In the rows, zero is written as 128.
Turns, then the turns between two rows, first turn first; the first pair answered
j198 (before |-> after):
[118 128 149 156 132 107 142 146 151 115 133 137 133 140 138 131 154 132
 111 117  89] |-> [131 152 160 131 122 115 137 146 144 128 140 133 150 150 138 122 160 141
 115 110 107]
[133 109 138 126 161 139  87  98 133 116 131  85 167  99 136 149 162 126
 133 132 135] |-> [153 118 150 106 149 141  83 116 127 158 119 143 130 103 146 150 161 113
 108 124 170]
[120 108 126 138 130 142 150 133 122 155  92 156 122 114 130 122 148 118
 156 134  94] |-> [124 124 130 125 127 151 148 126 121 149 101 126 155 124 129 110 155 131
 171 129  91]
[130 150  92 107 148 166 123 116 109 147 129 114 143 132 122 111 141 142
 159 116 115] |-> [127 128  91 121 150 156 124 128 111 162 115 163  92 122 130 129 132 121
 138 121 122]
j497 (before |-> after):
[126 110 129 135 109 117 130 145 121 112 122 139 105 111 139 140 127 123
 121 140 104] |-> [130 126 135 111  95 113 124 148 116 121 117 148 117 120 146 129 131 130
 128 133 108]
[135 121 124 140 154 143 127 125 133 123 147 113 113 120 114 144 131 113
 111 144 137] |-> [115 111 123 146 142 117 127 130 136 102 132 117 119 115 126 141 124 115
 127 140 102]
[154 160 131 111 126 156 137 123 123 139 136 107 151 140 125 124 140 140
 142 118 148] |-> [153 138 124 139 147 165 145 116 130 126 147  95 134 129 112 138 135 130
 129 133 148]
j680 (before |-> after):
[103 107  97 137 128 136 126 137 109 118 124 118 175 134 138 141 118 127
 173 127  54] |-> [130 125  99 129 147 177 129 123 105 133 151  89 188 143 117 141 130 133
 163 134  90]
[137  89 149 155  98  78 150 152 131 142  95  95  71 114 107 172 108 123
  92 108 145] |-> [117  98 148 143  79  57 145 154 131 121  84  79 105 120 122 158 107 136
 123  99 108]
[137 134 182 120  99  98 124 148 133 118 129 136 126 132 140 139 129 124
  99 124 160] |-> [135 135 183 117  94  91 121 148 133 115 123 133 134 133 144 138 127 128
 107 121 148]
[132 139 100 129 156 166 125 106 123 144 137  80 153 132 117 118 138 123
 154 139 124] |-> [140 122 100 145 168 170 131 113 123 158 141 109 112 122 112 135 135 104
 126 144 145]
j63 (before |-> after):
[128 151 128 109  99 122 115 122 127 123 117 117 146 143 110 122 124 143
 143 106 139] |-> [108 123 123 142 106 102 121 124 136  96 112 117 128 129 112 133 113 134
 139 114 118]
[142 149 120 105 142 150 121 122 128 163 125 146 130 133 128 122 131 129
 122 121 146] |-> [119 137 123 108 118 112 116 133 134 141 103 161 130 131 148 119 121 129
 134 113 109]
[153 119 122 127 143 139 121 119 118 153 137 163  99 122 117 141 156 101
 108 123 180] |-> [143 135 130  96 109 113 110 131 116 155 113 181 121 133 140 122 155 111
 129 103 162]
[145 158 138 107 112 128 120 131 120 143 133 151 122 136 119 126 134 124
 116 121 170] |-> [119 141 140 120  96  90 119 140 126 118 114 164 119 130 133 127 124 122
 125 117 135]
Then:
Each pair is 2 to 3 turns apart.
[105 150 102  85 116 131  96 111 126 124 104 141 179 134 180  97 131 154
 192 101  75] |-> [125 130  88 133 176 186 117  75 131 108 156  71 176 120 132 120 140 147
 171 134  99]	j63 then j680 then j63
[163 132 115 115 145 139 106 131 114 108 123 155  84 108 156 160 102 133
  95 130 152] |-> [164 157 125  85 122 131  95 135 110 112 117 151 118 124 168 141 105 148
 113 116 149]	j198 then j497 then j198
[106  94 145 144  94  80 125 133 134  86 126 145  98 123 140 133 109 125
 112 138 106] |-> [131 151 151  85  79 109 112 123 121 111 137 110 163 151 137 101 131 154
 139 122 128]	j680 then j497
[122 151 129  95  87  83 112 153 132 133 108 154 134 141 167 113 110 145
 161  91 109] |-> [117 148 124 103  92  83 114 145 133 118 111 131 153 141 163 110 112 152
 170  94  94]	j198 then j198
[124 114 136 133 119 121 128 134 124 141 115 174 102 121 123 144  94  92
 105 129 162] |-> [143 152 148  97 105 137 122 128 118 150 125 148 145 141 123 124 107 111
 119 120 182]	j198 then j198
[117 103 118 147 139 135 124 137 130 102 126 139 112  94 129 145 115 113
 144 129 100] |-> [152 144 133 114 139 169 121 126 122 124 150 104 149 116 115 127 133 130
 143 126 142]	j198 then j497
[161 133 177  98 112 105 126 149 153 129 153 129 117 132 122 129 129 142
 117 124 176] |-> [129 114 166 110  99  72 124 151 160  94 135 118 134 126 136 122 121 147
 146 119 119]	j680 then j198 then j497
[158 169 135  98 130 148 162 139 111 135 104 147 133 123 128  97 133 119
 165 127 136] |-> [144 161 127 112 137 147 166 130 116 109 110 113 151 119 123  97 132 124
 179 133 113]	j198 then j198
[121 102 152 164 151 123 158 104 163  87 180 103 115 104 116 141 125 115
 107 129 131] |-> [133 106 160 156 142 122 155 117 159 118 171 148  83 105 123 146 123 104
  88 123 154]	j198 then j198
[138  94 146 128 117  89 145 131 151 100 111 128 102 115 120 121 124 100
 100 130 139] |-> [132 112 149 108 104  83 138 131 150  88 110 103 145 127 128 104 128 116
 125 121 125]	j497 then j198
